Here are some points, one per row:
[ 15  13  22  21  14  15  26   2   7  15  29  21  26  10  11  37  44  23
  13   4  20  13  22  18  17  25  15   8 112  13  64  18  35  28  49   7
  35  21]
[ 46  11  10  21  29  15 102 107  11  28  14  16  40  23  29  17  46  18
  14  16  15  32  38  36  35  58  31  22   9  10  17  29  19  14  27  63
  13  15]
[  5  24  32  10  16  59  18  27  44  31  16  32  60  17  76  23  46  46
  67  47  59  22   8  26  24  17  18  26  12  19   4  76  24 109  11   6
  21  47]
[39 15 19 31 24 21 25 19 20 36 25 30 48 38 31 14 23 15 14 31 20 27 43 41
 27  9 47 37 18  4 23 34 33 22 21 47 32 24]
[25 16 41 20 27 35 38 29 16 20 13  8 18 18  9 55 11 14 59 11 11 26 93 18
 34 60 52 34 23 44 36 15  5 12 19 26 20 30]
[63 34 39 27 25 14 15 26 20 25 29 29  6 13 50 26 22 43 25 20 35 16 22 33
 23 28 27 12 24 46 67 35 34 44 22 28 37 14]
[10 78  8 23 28 39 81 18 43 25 30 13 39 16 34 24  5 12 12 54 24 20 48 14
 14 24  3 46 83 11 34  9 19  6 45 28 15 26]
[ 31  59  37  20  47  14   9  28  19  15  26  23  30  19  13  18  25  42
  10  29  48  16  16  28  33  73  47  10  20  45  16  23   8  39  12  11
 126  65]
[58 27 28 23 18 53 29 23 23 44 26 36 22 83 27 17 31 20  3 13 20  6 34 30
 23 22 18 44 26 12 11 28 36 30 37 28 58  9]
[ 4 41  5 22 27 12 36 15 16 46 23 13  9 22 54 21 25 22 29  9 19 27 30 28
 23 18 26 24  9 45 30 36 29  9 39 30 58 21]
[14 18 55 37 15 23 15 40 41 13 26 19 36 32 40 23 25 18  6 58 37 24 13 29
 23 32 17  5 13 40  3 43 28  7 45 47 35 10]
[ 32  27  45  24  33  11  42  16  15  15  21  24   8  50   8  20  27  31
  70   2  11  38  65  26  42  52  38  10 127  87  22  24  34  22   6  37
  27  32]
[13 13 20 34 16 16 26 37 17 20 31 39 32 21 26 34 29 38  8 42 22 21 18 31
 20  9 35 32 51 65  8 26 42 56 21 10 19 31]
[44 21 30 23 23 28 15 19 30 40 40 20  5 26 16 18 30 29 34 47 49 22 31 31
 24 13 42 25 22 31 27 29 58 57 39 19 50 21]
[20 54 25 40 28 49 20 42 50 39 34 24  3 27 33 27  7 13  8 27 47 22 37 21
 15 19  9  2 56 21 25 11 13 28 39 47  8 33]
[47 20 33 37 30 12 24  8 21 24 33 11 21 31 49 25 23 32 37 40 30 26 15 27
 22 17 32 23 53 26 48 22 25 61 15 19 23 15]
[ 9 43 36 26 15 20 47 21 31 52 28 28 36 52 26 15 26 18 24  8 24 20 43 39
 26 26 43 58 13 44 25 31 36 39 32 85 18  5]
[ 17  36  41  42  23  32  38  14  18  26  25  22  25  22  15  24  22  22
 127  55  29  20  29  30  21  24  13   4  20  28  28  25  42  29  32  20
  28   7]
[33 23  5 20 25 17 23 37 27 45 16 46 49 15 40  9 13 20 24  6 32  8 28 29
 34 40 15 35  5 33 19 38 19 17  9 15 20 76]
[ 10  14  22  26  35  11  15  22  24  25  22  12  21  27   9  69   8  22
  41  25  10  36  39  23  32  49   8  14  29  26  18   9  12  15  12  67
  22 127]
[  8  34 110  18  32   1  25  28  21  18  31  27  20  35  37  18  19  39
  17  27  26   6  19  22  17  25  39  19  41  18  17  23  39  32  19  16
   6  20]
[60 72  4 16 26 10 21 13 14 20 24 34 31 21 46 29 27 27 35 22 24 29 25 26
 36 16 37 22 45  9 22 22 28 17 22 60 15 38]
[14 24 55 15 47  6  9 16 34 10 24 35  6 14  6 55 91 23 50 26  7 23 36 22
 52 76 18 42 12 43 47 29  3  6  6 17 70 22]
[ 14  33  35   7  16  29  50  11  36  14  12  29  12   5  20  27  41  15
  18 107   8  49   7   9  33 105   3  30  30   8   9  18  30  20  27  14
  14  22]
[66 14 37 40 17 10 30 11 25 40 21 27 44 23 30 49 30 22 11 17 28 15 32 27
 27 18 30 12 25 32 27 26 31 31 26  9 36  3]
[13 12 38 29 21 49 27 16 11 25 27 13 45 24 21 19 30 33  7 19 21 40 50 33
 21 10 11 33 20 20 33 33 24 24 23 44 21 10]
[51 15 20 28 24 26 24 17 25 11 31 33 20 25 38 26 23 33 63  5 36 54 16 23
 17 25 15  5 15 35 37 23 38 41 29  1 24 17]
[13 41 11 30 21 39 33 50 17 32 37 19 48 29 26 16 28 22 71 31 26 36 35 36
 16 32 26 38 18 20 36 37 36 16 27  8 28 26]
[ 10  41  23  16  30  13   7  13  38   7  33  37  11  15  13  30  44  18
  25  19  48  28   7  15  16   7  30  14  16  14  34  39  24  53  38 127
  64  64]
[39 16 25 31 33 22 28 30 19 21 20 33 28 54 20 17 28 25 14 25 17 20 40 29
 26 14 18 42 20  5 12 30 38 45 34  9 14 44]
[27 48 17 21 49 62  7 12 13 11 22 20 38 14 18 39 43 33 12 27 31 16  4 21
 30 21 21 46 29 50  9 27 29 50 10 12 18 61]
[13 -3 10 23 48 26  8 30 36 16 47 51 35 29 26 57 14 31 22 47 62 22 27 21
 14 17 37 28 22 46 36 34 12 45 27 12 45 74]
[ 18  47  25  20  35  28   4  19  15  24  24  33  32  36   7  23  30  24
  19   7  16  22  35  29  40 127   9  20  20  16  60  19   3  21  14  19
  27  35]
[30 18  0 22 28  8 28 25 30 18 23  7  6 33 13 42  6 20 19 20 27 18 34 24
 23 20 12 36 31 13 19 19 20 14 19 13 20 33]
[17 32 20 58 24 27 14 40 17 36 21 19 55 42 41 12 30 35 70 49 31 12 39 20
 27 16 47 58 30 40 27 22 22 29 26 36 35  9]
[17  9  8 11 24 29 27 24 20 19 20 34 17 27 34 18 20 24 29 16 19 31 34 31
 25 30 30 29 13 56 12 12  2 25 18 14  7 20]
[18 10 36 20 28 34 45 11 70 30 11 19  7 11  5 23  4 20  4 66 17 37  6 17
 24 34 47 29 20 20 16 19 18  6 26 27 18 11]
[18 17 60 16 28 59 15 27 26 31 28 36 41 60 44 40 26 27 42 41 31 25 21 33
 26 16 37  1 34 19 54 21 52 36 24 56 15 18]
[12 41  0 30 22 21 25 15  9 18 27 34 18 16 36 24 26 45 17  3 25 17 24 20
 21 18 27  4 19  5 27 28 42 35 17 44 14 21]
[70  0 69 34 28 34 28 42 13 63 25 35  7 36 39 13 38 26 58 38 37 15 46 39
 20 17 -4 81 21 31 15 29 29 21 45 91 29 24]
[58 22  6  3 18 39 24 49 25 32 27 22 19 43  2 18 19 25 75 45 19 23 29 25
 25 18 19 29 41 50 18 21 17 25 13 40 26 34]
[ 6  7 75 24 25 11 -1 96 32 22 30 45 52 16 20 25 42 20 16 23 44 32  9 32
 23 14 30 26 15 19 67 47 24 26 75 27 29 12]
[ 67  58 110  21  18  18  37  23  22  25  24  18  28  45  24  23  26  22
  35   9  23  37  27  27  22   5  41  88  11  13  48  26  42  21  22   7
  24  21]
[18 26 27 34 15 49 44 64 14 19 20 13 16 23 35 34 15 26 41  0 19 39 16 18
 31 31 15 87 30 25  8 18 36 22 15 17 32 42]
[24 17 37 17 22 12 31 53 39 58 30 16 34 13 31 12 29 22 18  5 25 24 53 27
 23 25 20  6 16  9 17 23 24 29 21 20 29  4]
[22  8 27 40 19 65 64 12 36 13 21 15 10  7 53 23  7 11  5 50 20 12  9  9
 14 39 50  8 36 29 10 11  8 12 13  9 11 66]
[28 35 33 33 16 39 20 10  4 22 32 36  4 26 25 36 24 34 13 25 34 24 11 27
 26  8 37 35 44  5 12 30 24 42 24 17  6 56]
[32  7 13 39 20 36 75 33 98 14 23 24 44  7  7  7  9 22 27 24  9 38 19 12
 26 27 21 36 34  9 35  9 18 10 79 32 14 34]
[ 19  23  -1  17   9  20  19   6  86  11  14  14  62  10  20  28 127  19
  38  49  15  40   4  10  16 107  46  65  15  22  14  23  34   9  85  34
  17  18]
[39 56 23 24 18 22 51 63 22 52 18 24 29 54 40  8 31 26 15 38 26 44 34 36
 29 15  5  1 15 31 50 24 44 13 18 16 13 17]
These points spread out most along one direction. Take the direction at right angles to it along which they spread out most. Go by this last direction. Where along it does each point below lie, from 0 to 99? 50 is the average, and the first point above lies past it. One standard deviation of the points above along it is 16.
[13 13 20 34 16 16 26 37 17 20 31 39 32 21 26 34 29 38  8 42 22 21 18 31
 20  9 35 32 51 65  8 26 42 56 21 10 19 31] 62
[ 14  33  35   7  16  29  50  11  36  14  12  29  12   5  20  27  41  15
  18 107   8  49   7   9  33 105   3  30  30   8   9  18  30  20  27  14
  14  22] 39
[39 56 23 24 18 22 51 63 22 52 18 24 29 54 40  8 31 26 15 38 26 44 34 36
 29 15  5  1 15 31 50 24 44 13 18 16 13 17] 32
[33 23  5 20 25 17 23 37 27 45 16 46 49 15 40  9 13 20 24  6 32  8 28 29
 34 40 15 35  5 33 19 38 19 17  9 15 20 76] 59
[58 27 28 23 18 53 29 23 23 44 26 36 22 83 27 17 31 20  3 13 20  6 34 30
 23 22 18 44 26 12 11 28 36 30 37 28 58  9] 40
[17  9  8 11 24 29 27 24 20 19 20 34 17 27 34 18 20 24 29 16 19 31 34 31
 25 30 30 29 13 56 12 12  2 25 18 14  7 20] 53
[39 16 25 31 33 22 28 30 19 21 20 33 28 54 20 17 28 25 14 25 17 20 40 29
 26 14 18 42 20  5 12 30 38 45 34  9 14 44] 47
[60 72  4 16 26 10 21 13 14 20 24 34 31 21 46 29 27 27 35 22 24 29 25 26
 36 16 37 22 45  9 22 22 28 17 22 60 15 38] 55
[14 18 55 37 15 23 15 40 41 13 26 19 36 32 40 23 25 18  6 58 37 24 13 29
 23 32 17  5 13 40  3 43 28  7 45 47 35 10] 40
[13 -3 10 23 48 26  8 30 36 16 47 51 35 29 26 57 14 31 22 47 62 22 27 21
 14 17 37 28 22 46 36 34 12 45 27 12 45 74] 80
[47 20 33 37 30 12 24  8 21 24 33 11 21 31 49 25 23 32 37 40 30 26 15 27
 22 17 32 23 53 26 48 22 25 61 15 19 23 15] 60
[ 18  47  25  20  35  28   4  19  15  24  24  33  32  36   7  23  30  24
  19   7  16  22  35  29  40 127   9  20  20  16  60  19   3  21  14  19
  27  35] 62
[51 15 20 28 24 26 24 17 25 11 31 33 20 25 38 26 23 33 63  5 36 54 16 23
 17 25 15  5 15 35 37 23 38 41 29  1 24 17] 57
